Rows are one point carried round by a steady rotation, each followed by how many steps it has turned.
The counts run from 0 to 648.
[ -5   4  -1  -3 -13  -2   2  12  -1  16 -35  23  -9 -10  10  -9   3   8
 -27  -2  -8  -9  11  12  29  -2  28  34 -34 -28  18 -20  -7 -32  -1 -10
  -2  17   8 -12 -26]
1
[-12   0  22  12   2  16 -17  10 -11 -11   3 -11 -16 -40   9 -38 -15  23
 -15   3 -16 -26 -22 -23  16   4 -19   6   4 -11   1  -8  11   5 -18   0
  20  -4  23 -12  41]
108
[  3   7  -9  -9  10   5  24  10   9  18  -3  24  29  21  24  -6  -2   5
 -20 -14   7   6  35  15  34  -5  24  -3 -30   5  -7 -11 -26 -17  -9 -14
  -4   1  15 -20 -25]
249
[-20 -27 -11 -20  25  30  -5 -17   7  15  43  -1  27  12  -1  -8  22  16
 -12   3  17   2  12  -2  15  -1   4 -29   3   0  -6   7  -5  -1   3 -13
  11 -10 -30  10  37]
141
[ -9   3   7  -7 -20  -9   4  16  -2   8 -33  11  -6 -11  21  -3   0   9
 -38   7 -11 -17  11   8  29  18  20  37 -26 -22  12  -1  -2 -31  -3 -11
   0  16   7 -26 -16]
0
[  1 -14   6   7  42  -2   3 -10  13  10  24  -6  28  31 -20  -7  15   3
   9   2  33  18  14   8   8 -33  -8 -15  12   5  -9 -28 -20  19  -8  14
  17 -14   3  11  26]
633
[ 13 -17  19 -10  -1  23  -6 -10   6 -21  22   6  14 -15 -10 -30 -29   6
  16 -14   8 -21   8  -6  25 -21   5  -9   3   4  -5   4 -49   1   5  -7
  17  32  32  -3  15]
98
[ 13 -19 -17  -5  14  16  -1 -11  20  15 -15  30   3  32   8  20  21   2
 -18   9  23  21  36 -27  10  -5   1 -18  24   0  -6 -18 -17 -21 -10 -14
   2  -2  -9  29 -15]
28
[ 19 -10  -3  -4   9   0  -1 -18 -11 -31  10  17 -26   6 -21 -15  -7 -30
   5   5  10   6  -2 -10  46  21   5  -9  14  35  -8   6   5 -11  47   4
   5  12   6   2  18]
319
[  2 -16   3 -23  12  -9  15 -23  20 -24  16 -10   9  24   4   8  -1   1
   2 -30  31 -20 -23  -3 -14   6 -45  -1  -1  -6  21  17  18  18  -3   9
 -12  31   3  -4  25]
56
[  4  -3   5  30   5  -6  22  24   7  10 -11 -40 -14 -15  -3  -3  -2  -1
 -30   3 -12 -33  23 -38  25  16   4   2  11   3 -11 -10 -30 -15   8   5
 -11  25  -8   7   2]
596
[ -1 -30   1 -14  45  20  -2  13  20  -9  -2   4  10  37  -1  18  18   9
  12 -16  37  15  -2   6  -4  -5  -7   3   3  11  -5  27  23  29   3   8
 -12  14 -14   8   2]
301
[-18  -5  13   2  25   8  -5  16   3  13 -23 -26 -35   3   4   7  14 -20
  -1  19 -17  14   9  21  24 -12  27  31  -6  17 -12   6  30  -2  34   9
   1  -2   7  -4   9]
571
[  3  13  11   1 -19 -43  19  13  19  14 -24 -15   6  19   6  21  22  -2
 -11  -1  11   3  19   8 -19 -32  -6  16 -16  -2   4 -23 -19 -32 -37  -6
   1  20  10  -6  -4]
622
[  8  14 -12  13   2 -11  11   8  -2 -18  -7 -16 -16 -17  -8   2   4  11
 -43   8 -39   9  -1 -29  12  24 -17   6  -1 -15   0 -28  -7 -40  13  -6
  25   0 -25  16  16]
604
[-15  20  -1  -3  26 -17   0  -8  24   6   1  -6  -6  12 -24   0 -19 -25
   8  18 -32  46  -4   2  -3   7   3  12   6  20  -4  13  -3   2  25  17
  29 -13  21  18  19]
76
[-20 -10   4 -22  19 -14 -20  14   3 -20   7 -20  35  18 -13  -1  13  10
   3  10  21  39  -7  15 -14   4  -1  18 -18   4  -3  37  25   3   6  -2
  -3   4 -32   2  31]
296
[ 11  11   1  15  -4 -13   7  -4  33  17 -11  -6  28  26  18  -7  -3 -37
  -8  13  11  43  19   3  16   7  16  22 -33  14 -11  26  14  -4  18  -2
  -1   5  -2  11 -10]
409
[-20 -11  -5  -4   2  -1 -12  11  19   9 -14  -3   6  24  12  23  14  23
 -34  12   5  23  26 -36 -22  18  -2  -9  23   3  -2   9  -6 -23 -20 -20
   7  -6 -24  22   4]
25
[ 29  -6  -2  18 -13 -13   7  -1  -3   9  10  -3   6 -20  22  -1  10  -6
  -5   7  13  -7  31   7  24 -51 -14 -19 -19   3  10 -22 -31 -13 -21 -25
  16  20   7 -15  -5]
377
[ 32 -18   3 -10  13 -24  18  14  26 -25  12 -13   9  22   1  32  11  14
 -21  -8   7   6 -11  24  -8  -2 -40  12 -16 -19  18  15  13   0  23  -6
   4  25 -18  -2   3]
52
[ 20 -20 -14  21  26  29  15  17   8  24  29 -14  20  -4 -12 -20  -1 -16
   0   3   2  -9   8 -10  40 -28   6  -7 -38  15   0  -5 -30   2 -15  -8
  -4   3  -9  -7  -1]
258
[ 26  -3 -16  26   5 -44   9  13 -14 -10   2 -33  -9  -7   9  17  23  -4
 -21  27  -1  23  13   9  22   0 -18   4  -8   4  17   3   0  -7  17   4
   6  14 -33 -22   8]
43
[ -4   3 -28 -20  28  14  -7 -28  -6 -12   6  18  13   5   2   3 -18  24
 -17 -11 -20  28  10 -18   8  16  -2 -11   0  17  -8 -11 -12 -16 -22 -15
  16 -36  36   2  21]
363
[  1  22   1   3  29  -9   8   7  29   6  -9  -8  -6  13  -1   7  -4 -17
   4  23 -39  49  -4   3  -6  12  -6   8   3  17 -12  12   3   5  28  22
  32  -5  27   6  15]
77
[-39   4  19 -22  14   3   7 -15  14   0   4 -18   2   4 -17 -26 -24   6
  11 -18   3 -25   8 -14  -2 -18  14  23  14   6  -5 -12 -27 -19  -8  19
  -1  17  30  21  33]
346
[  2  -7   2 -30  43  30  -4   8  -2 -35 -15   9 -20  19  -6  11  18  18
  14 -22  -1  14 -10  17   9 -20   8  35 -18   6  -5 -10  25 -14   9  -2
   5   9  15   8  10]
454
[  2   8  -5  -5  26   6  10  19  17  -4  -9  -7 -16  15  -3  14  49 -22
  27   6   1   6 -26   1 -14 -23 -35  12 -21   0  33  -8  24   2  -9  11
  15  32 -23  -8  16]
173
[-11  19  -1   0 -10  -9  -1 -20  15   1 -19  35  33  20  43 -27   9 -28
   0  -4  40  23  18  -2  10  22  -1  -4 -12  -5   0  -1  31  -4 -10  -3
  -2  15   3   3  -3]
404
[ 36 -20   9  -2   9   9  -9  21  -8 -32  20  10  37  -3   1 -19   6  -5
  15   9  34  16 -11  11  27 -10  -5  -5 -25   8   1  22  -6  17   6  -5
  17  10 -13 -21  14]
540
[-35 -11  -9 -24  21  12  -4  12  20  -6 -19 -25 -27   3  -2  24 -12  22
   2 -17 -17  16   7   3 -27 -23   5  44   7  11  10  18   9 -16 -11  -3
 -13  19  18  19  -5]
459
[ 34  -3  -7 -22  36  20   9  -3   3 -61  16  18  -4  -8  23  17 -10  21
  13 -23  -6  19   3   7   5  -3 -25  -5  -7  22  -6   6  -1   5  18  -4
  13  27  25 -15  10]
208
[-32   7   3   8   6 -10  10 -11   3  20  20 -19   1   2 -17 -40   4 -19
   4  -8  11 -19 -22 -11   8 -23 -26  -8 -23   6  25 -29   1   1 -33   4
  -3   1   7   7  24]
507
[ -7  -1  14  22  14   6 -21  30   9   1 -10  10 -29 -29   8 -23 -14  36
 -33   8 -26   8 -11  -2  11  -5 -11  10   4 -25  12 -25   8 -10  -4 -12
  31  -6  14   7   3]
111
[  3   7  12  -4  19   2 -15  10 -24 -42 -23  21 -25 -11 -10 -31  17  -2
  17   5   5   8  -4   6  33 -11  10  21  -7  -2  16 -29  14 -19  24  13
  14  19  -5  -2  15]
446
[ 32 -29  12   7  -3  15  -2   7  15   1 -28  21 -25   8 -21   4   3 -13
  -1  13  16 -23  -9 -18  29  15  13  21  14  -9   5  12 -16  15  30  22
  -5  37  16  -6 -13]
436
[ 23 -18  27   0   5   7   2 -17  13   3  39  -4  20   3   3 -18  22   7
 -12   6  23 -13 -15  12  17 -12 -34  -8 -14 -22  -3 -16   9  15  -8 -10
  21   0  -4  -2  47]
387
[  9 -28   3 -27   4  26 -11   2  24 -14   2  51  -2   9  -6   3   9  -3
  17   4  20  -7 -10 -15  10  11  -1 -24  17  -3  12  24 -23  10  13  -7
  22  37  -9  -1  -2]
429
[ -6  -2  33   5 -37 -12 -25   8  26 -11 -31   9 -21  -2  16 -17 -17 -11
 -23   8   8   7   8 -15   6  21  11  27   9  -2  -8  23  28 -19  21 -11
   4  16  16  20   2]
561
[ 15 -15 -16   2  43  12  12 -23 -12   0  25 -11 -26  -2  -6  14  13   8
 -20   5  -5  -3  15   2  40   5   0 -17  19  15 -17 -29  -5   5  19  17
   6 -13  15  -2  33]
480
[ 27 -33   9  10  19  12 -16  32  25  -9  16  -7   7  -8 -18  -2 -12  13
  -9   7  -4  11 -25  12  15 -10 -10  25 -20 -10  18  40   3  30  11 -11
   8   6  -9  -6   0]
545
